+0.19,-0.38,-0.02,+0.15,-0.73
-2.69,-4.49,-2.74,+3.83,+7.45
+0.90,+3.34,+1.31,+3.05,+7.72
-1.49,+2.63,-1.28,-0.55,+1.00
->
-0.38,-0.02
-4.49,-2.74

+1.51,-7.13,+2.67,-8.01
+1.99,-7.81,+4.20,-8.28
+6.90,-4.90,+0.91,-7.15
->
-7.13,+2.67
-7.81,+4.20

+5.64,-1.24,+7.25
+1.46,+1.05,+2.07
-7.95,-4.99,+8.21
->
-1.24,+7.25
+1.05,+2.07

-4.82,-3.16,-6.18,-7.30
+0.40,+5.38,+2.76,+5.96
->
-3.16,-6.18
+5.38,+2.76

+6.89,+1.08,-3.72,-5.88,-1.91
-1.71,-4.74,-7.14,+1.25,+3.88
-6.84,+2.05,-1.11,+7.03,+0.18
-3.10,-7.54,+1.66,+0.48,+5.52
+0.73,+4.44,+7.83,-0.17,-2.57
->
+1.08,-3.72
-4.74,-7.14

+3.73,-7.77,+4.68
+1.32,-8.28,+6.03
+3.28,+5.27,+4.67
->
-7.77,+4.68
-8.28,+6.03

+0.88,+2.61,+1.95
-1.09,-0.78,-3.80
+0.62,-1.56,-4.55
+0.58,-1.16,-6.85
+2.96,+0.86,-3.35
->
+2.61,+1.95
-0.78,-3.80

-3.71,-7.96,-2.45,-5.60
+4.79,+5.00,-1.70,+6.15
-4.19,-1.71,-2.68,-1.90
+5.94,+2.74,+0.17,+3.89
->
-7.96,-2.45
+5.00,-1.70
---
-6.20,-2.60,-4.32,+5.05,-2.89,-6.67
-6.89,+3.08,+4.51,-3.84,-2.32,+6.57
+1.16,-1.16,-3.03,-4.34,+5.36,-6.78
-3.91,+4.02,-3.36,-0.19,-4.12,+4.69
->
-6.20,-2.60,-4.32,+5.05,-2.89,-6.67
+1.16,-1.16,-3.03,-4.34,+5.36,-6.78

-2.91,-3.73,-3.28,+1.97,-2.79
-4.59,+6.66,-1.71,-2.05,-1.57
-2.14,+0.92,-1.83,-2.35,-3.82
-2.56,-5.18,-4.54,-2.28,-2.98
+5.27,+3.37,+0.32,+0.12,+6.08
+3.92,-1.18,+1.17,-0.99,-4.55
->
-2.91,-3.73,-3.28,+1.97,-2.79
-2.14,+0.92,-1.83,-2.35,-3.82
+5.27,+3.37,+0.32,+0.12,+6.08

-2.03,-3.75,+3.25,+1.24,+7.35,+2.65,+5.55,-1.73,-2.68,+1.43,+1.74,+3.71
-0.39,+1.18,+0.99,-2.06,+7.35,-3.93,+3.46,-0.86,-1.94,-3.66,-7.68,+3.10
->
-2.03,-3.75,+3.25,+1.24,+7.35,+2.65,+5.55,-1.73,-2.68,+1.43,+1.74,+3.71

+3.82,+6.09,-1.71,+1.65,+1.19,+1.09,-2.47,+0.46
+0.57,-2.91,+4.63,-4.07,-3.13,+0.36,+2.41,+2.15
-4.05,-0.69,-1.29,+4.73,+0.98,-0.29,+4.96,-0.43
-0.74,-2.58,-0.79,-3.52,+0.57,-2.89,-6.07,-0.65
-4.05,-0.39,-1.44,+5.83,+0.42,+1.91,+3.01,-0.52
+1.46,+4.70,-2.22,+2.46,+1.77,+5.24,-1.26,+0.03
+0.24,-2.30,+1.16,-1.78,+0.42,-1.05,+7.31,-1.51
+0.33,-2.25,+1.23,-1.83,+0.46,-1.05,+7.35,-1.50
+3.91,+2.73,-1.12,+1.21,-0.73,-3.66,-5.04,-1.83
-0.63,-2.52,-0.90,-3.42,+0.46,-2.95,-6.11,-0.72
-2.17,-2.80,+1.81,-5.02,-0.67,-1.31,-3.56,+3.33
->
+3.82,+6.09,-1.71,+1.65,+1.19,+1.09,-2.47,+0.46
-4.05,-0.69,-1.29,+4.73,+0.98,-0.29,+4.96,-0.43
-4.05,-0.39,-1.44,+5.83,+0.42,+1.91,+3.01,-0.52
+0.24,-2.30,+1.16,-1.78,+0.42,-1.05,+7.31,-1.51
+3.91,+2.73,-1.12,+1.21,-0.73,-3.66,-5.04,-1.83
-2.17,-2.80,+1.81,-5.02,-0.67,-1.31,-3.56,+3.33

-0.50,-0.01,-0.18,-0.72,-0.16,+0.04,+1.54,+0.42,-0.09
-1.72,-0.34,-0.73,+1.15,+5.51,-1.00,-1.71,-0.98,+2.78
+0.29,-1.10,+0.03,-2.08,+3.81,-1.55,+3.28,+2.72,-2.74
+2.00,+2.06,+1.68,-2.06,+4.54,-4.91,+4.26,+4.83,+1.20
+0.01,+3.21,-1.98,+2.55,+1.86,-3.61,-3.02,-2.74,+6.49
-2.71,+0.98,-0.53,+0.20,-3.77,+1.06,+4.08,+1.05,+4.60
-3.30,-1.61,-6.80,+2.41,+3.20,-3.27,+1.69,-0.77,+0.81
-0.17,-0.63,+0.23,-0.78,+1.27,-0.28,+1.32,+1.12,-1.33
->
-0.50,-0.01,-0.18,-0.72,-0.16,+0.04,+1.54,+0.42,-0.09
+0.29,-1.10,+0.03,-2.08,+3.81,-1.55,+3.28,+2.72,-2.74
+0.01,+3.21,-1.98,+2.55,+1.86,-3.61,-3.02,-2.74,+6.49
-3.30,-1.61,-6.80,+2.41,+3.20,-3.27,+1.69,-0.77,+0.81

+1.22,-0.77,+2.37,-3.00,-2.78,-3.44,-3.77,-8.08,-2.99,+1.49,-2.80
-1.51,+4.77,+0.36,+1.10,-0.25,+4.72,-5.95,+3.28,+2.43,-3.89,+1.12
-5.07,+5.99,-7.49,-7.38,-2.65,-2.91,+1.14,-1.43,+4.33,+3.96,-0.40
-7.19,+1.13,+1.12,-5.95,-0.06,+2.58,+0.56,-2.51,-0.60,+0.40,+2.65
-7.87,+3.16,-3.08,+1.19,-3.95,-2.59,-1.24,-2.84,+5.19,+4.13,+7.39
->
+1.22,-0.77,+2.37,-3.00,-2.78,-3.44,-3.77,-8.08,-2.99,+1.49,-2.80
-5.07,+5.99,-7.49,-7.38,-2.65,-2.91,+1.14,-1.43,+4.33,+3.96,-0.40
-7.87,+3.16,-3.08,+1.19,-3.95,-2.59,-1.24,-2.84,+5.19,+4.13,+7.39
